128 stands for zero in the data rows.
Here are some points, one per row:
[150  72 161 142 108 205 140 187  80  86 144 143 140 180  88 153 109 146
  94  95 107 153 173 193 128 149 113 104 121 142 121 177 121 144  99 141
 117 142 154  81 159  62  69  98  67 163 162 147  92 110 144 134 115 144
 119 131 107 108  51 112 193  94  62 166]
[189 147 135  90 154  76 170 152 100 116 151  89 105  52 100 155 144 121
 135 156  88 127  77 131  95  47 159 126 137  83 114  69 138 112  94 144
 115  83 138  81 149  93  99 202 163  61 142 135 130 129  80 144 151  78
  75 105 130 127 109  88 185  72 104 147]
[129  89 124 174 109  97 143 141  99 100 167 143 172 114 154  82 131 114
 115 131  82 156 129  86 131 104  99  71 101 157 174  86 149  99 134 136
 141 121 102  46 150  44 137 109 121  64 128  66 147 152 139  85 164 122
 156  70 102 182 139 135 143 116 125 131]
[123 100 100 126 122 111  83 106  90 177 100 158 167 193 161 103 170 173
 188 129 159 117  75 106 111 111  91 145  55 113 120 171  98  68 167 164
 188  93 144 113  82 134 183 120  99 118 125  84 144 108 140 112 150 118
  98 153 138  62 105 154 120 148 173 153]
[167 136 125 138 144 137 126  97 112 125 137 153 101 123 100 128 108 136
  94 152 142 139 131  78 101 109 141 116  96 206  96 198 187 165 136  99
 140 147 111 129  73 163 122 105 104  67 164 157 119 167 158 176 181  93
 175 105 132  59 152 132 138 123 162 134]
[ 87 127 157  58  96 131 169 106 188 129 139 129  96 150 131 181 143 145
 134 142 129 112 162 231 164 164  81 116 131 116 131 151 154 113 108  73
 183 111 206  74 192 124 138 133 129 130 139 139 103 148 107 114 136 134
 123  89 108 106 144 143 117 136 168 116]
[141 160 111  92 108 107 207 118  95  81  89 141 153 140 124 112 162 127
  94 145 128 179 131 118 100 117 105 119 143  97  86  94 137 144  98 155
 102 139 125  65 116  98 167 107 144 179 125 192 115 128 128 133 155 124
 130 105  82 171 194 193 111  83 120 167]
[108 105  87 110 171 120  77 160 150 149  83 120 102 176 132 141  41  75
 113 115 107  92  95  89 128 116  77 143 122 103 137 171  83 154 173  29
 110 141  83 206 169 104 147 161  92 151 139 139 153 184 111  82 116 171
 125 137 162 104 217 114 152 108 109 132]
[107 106 148 209 178 107 133 137  72  99 120 116 113  84 170 141 164 212
 148  91 143  98  48 104 193 127 158 112 170 143  93 109 127 134 156 101
 120 164 142 224  98 149 168 143  99  92 116 108 107  83  93 191  99 122
 107 125 124 149 160 141 153 151 149  72]
[117 123 144 149  85 177  77 108  93  77 129 156  69 145 114  78 170  78
 157 125 199 157 136  72 139 129 170 161 142  99 157  60  51 117 124 104
 129 148  84 115 139 187 136 127 136 102 114 150 140 133 102 138 156  98
 102 100 134  88 121 109 120 190 111  80]
[158 144 127 150 150 130 124 149 107 147 139 122 112 119 197  89  73 212
 136 150 127 104 118 155  76 183 148 145 164  75 181 133 177 117 152 128
 136 197  75 126 130 161 167 155 141 156 185 185 158 177 139 118 144  86
 156 148 138 156 109  91  79 130  69  53]
[145 157  51  40 110 117  85  98 111 152 135 136 132 164  97 133 130 105
 128 161 132  87 160  95 182 106 184  97 183 171 135 108 166 101 210 161
 130 151 119 122 123 127 100  97 132 172 137 122 148 111 124 179  82 158
  61 125 122 107 124 146  99 145 121  70]
[137 107 170 146 133 101 182 109 138 175 138 138 140 184 136 143  72  51
 144 186  85 182 165 140 137 116  73 139 120 158 158 123 121 182 112 165
 149 139 172 172 122 127 107 174 127 141 110 159 114 138  96 118 181 165
 108 127 145 174  75 133 155 142 141 136]
[ 62 159 138 128 135 130  77 165 161 148 108 134 123 113 181 139  83 125
 208 153 149 146 133 141 165 112 167 140  39  76 135 113 124 136 154 151
  72 144 169 115  60 132  98  73 130  85 112 125 117 108 136 160 123 149
 141 113  96 139 133  71 110 145 153 122]
[158 148  92 142 168 132 127 172 134 109 124 118 116 136 168 152 116 131
 114 102 109  75 161  96 145 166 123 100 134 123 128 136 146 122  33  99
 125 137 125 122 108 193 148 102 151 130  58  94 115  73  95  69 151  89
 132 176 162 102 148 139 124  61 141 114]
[136 181 170 132 106 136 164 108 192 148 126 110 177 141  97 144  77 125
  89 109 167 151 137 199 128 119 151 161 112 117 105 107 140  97 112 115
  99 106 110 161 107 127 110 143  92  62 142  86 154 166  90 108 150 125
 118 183  59 141  75 198  89 100  97 153]
[116 164 161 172  89 150 174 104 143 119  98  81 197  63 149 159 149 155
 106 156 102 171 155  77  60 140 156 179 111 134 105 115  92 205 113 158
 193 195 145  84 147  74 132 115 103 120 124 105 113 141 154  75 103 131
  90 142 139 161 126 172 136 164 133 126]
[129 110 140 101 144 115  71 155 142 128 115 144 150  47 131 118 152  88
  93  97 148 141 101 152 128 141 127 130  89 184 148 180 160 109 137 107
 150 121 120 174 198 156 118 109 139 173  31 137  85 107 166 173  87 130
 111 127 139 152 111 158  61 170  78 170]
[148 135  94  85 129 208 152  86 158 132 156 161 112 115 116 178 148 151
 168  71  55 119 114 137 121 111 136  87 145 170 113 141 128  87 111 175
  92  76 100 141 152 106 126 129  64 128  85 147 151 154 162 147 113 138
 172 122 137 203 111 108 145 185 181 142]
[153 114 132 216 117  78  93 156 214 128 124 107 161 113 117 114 114 101
 160 143 170  95 110  95 164 142 183  82 174 116 121 106 102 161 122 118
 142 124 145  97 115 200 165 108 155 140 153 173 179 107 186 127  72 136
 167 120 156  97 112 152 147 125 138 116]
[ 84 144 161 128 164 123 115  91 125 114 167 110 111 159 131  92 166 144
 101  73 148 109  99  86  96 150 119 141 110 153 168  90  77 185 119  97
 152  54 111 126 109 123  86 185 150 191 197  99 127  58 127 130  96  75
 188 174  99 124 112  67 118  90 118 113]
[123 137 109 131 143  75 129 107 134 171 158 103 132 123  94 104 145 156
 149 111 116 124 134 173 111 194 142 160 147 126 107  98 105 120 149 171
 110 111  74 192 112  93 111 115 180 157  74 102 131 130 138 155 146 167
  96 123 132  42 169  83 116 117 136 161]
[110  88 100 121  82 115 116 103 127 127  66 105 104 128  71 103 140 112
 114 124 128 158 189 151 150 107 101 128 175 101 137 220 127  71 108 123
  81 161 187 150 136  97  75 144 187 127 159 114 131 122 168 146 108 113
 175 177 191 164 152 146 100 133 142 168]
[ 95 120 134  93 126 196 137 156 107 135 158 151  87 112 115 130 164  86
  89 154 153  82 140 170 119 111  68 172 152 107 104 116 163 128 149 157
  96  66 130 155 124 198 162 119 168 162 154 109  97 139  89  59  93 207
 146  92 137 153 123  88 161 145 141 131]
There is one direction along which these points spread out most. Take the direction at right angles to it along which they spread out most. Go by this last direction. Where along it does each point below lie, from 0 to 99? The average is 50, and the first point in the table lies past the average. One standard deviation of the points above along it is 16.
[141 160 111  92 108 107 207 118  95  81  89 141 153 140 124 112 162 127
  94 145 128 179 131 118 100 117 105 119 143  97  86  94 137 144  98 155
 102 139 125  65 116  98 167 107 144 179 125 192 115 128 128 133 155 124
 130 105  82 171 194 193 111  83 120 167] 36
[116 164 161 172  89 150 174 104 143 119  98  81 197  63 149 159 149 155
 106 156 102 171 155  77  60 140 156 179 111 134 105 115  92 205 113 158
 193 195 145  84 147  74 132 115 103 120 124 105 113 141 154  75 103 131
  90 142 139 161 126 172 136 164 133 126] 23
[123 137 109 131 143  75 129 107 134 171 158 103 132 123  94 104 145 156
 149 111 116 124 134 173 111 194 142 160 147 126 107  98 105 120 149 171
 110 111  74 192 112  93 111 115 180 157  74 102 131 130 138 155 146 167
  96 123 132  42 169  83 116 117 136 161] 58
[107 106 148 209 178 107 133 137  72  99 120 116 113  84 170 141 164 212
 148  91 143  98  48 104 193 127 158 112 170 143  93 109 127 134 156 101
 120 164 142 224  98 149 168 143  99  92 116 108 107  83  93 191  99 122
 107 125 124 149 160 141 153 151 149  72] 35
[136 181 170 132 106 136 164 108 192 148 126 110 177 141  97 144  77 125
  89 109 167 151 137 199 128 119 151 161 112 117 105 107 140  97 112 115
  99 106 110 161 107 127 110 143  92  62 142  86 154 166  90 108 150 125
 118 183  59 141  75 198  89 100  97 153] 47
[153 114 132 216 117  78  93 156 214 128 124 107 161 113 117 114 114 101
 160 143 170  95 110  95 164 142 183  82 174 116 121 106 102 161 122 118
 142 124 145  97 115 200 165 108 155 140 153 173 179 107 186 127  72 136
 167 120 156  97 112 152 147 125 138 116] 40
[145 157  51  40 110 117  85  98 111 152 135 136 132 164  97 133 130 105
 128 161 132  87 160  95 182 106 184  97 183 171 135 108 166 101 210 161
 130 151 119 122 123 127 100  97 132 172 137 122 148 111 124 179  82 158
  61 125 122 107 124 146  99 145 121  70] 66
[137 107 170 146 133 101 182 109 138 175 138 138 140 184 136 143  72  51
 144 186  85 182 165 140 137 116  73 139 120 158 158 123 121 182 112 165
 149 139 172 172 122 127 107 174 127 141 110 159 114 138  96 118 181 165
 108 127 145 174  75 133 155 142 141 136] 56
[189 147 135  90 154  76 170 152 100 116 151  89 105  52 100 155 144 121
 135 156  88 127  77 131  95  47 159 126 137  83 114  69 138 112  94 144
 115  83 138  81 149  93  99 202 163  61 142 135 130 129  80 144 151  78
  75 105 130 127 109  88 185  72 104 147] 23
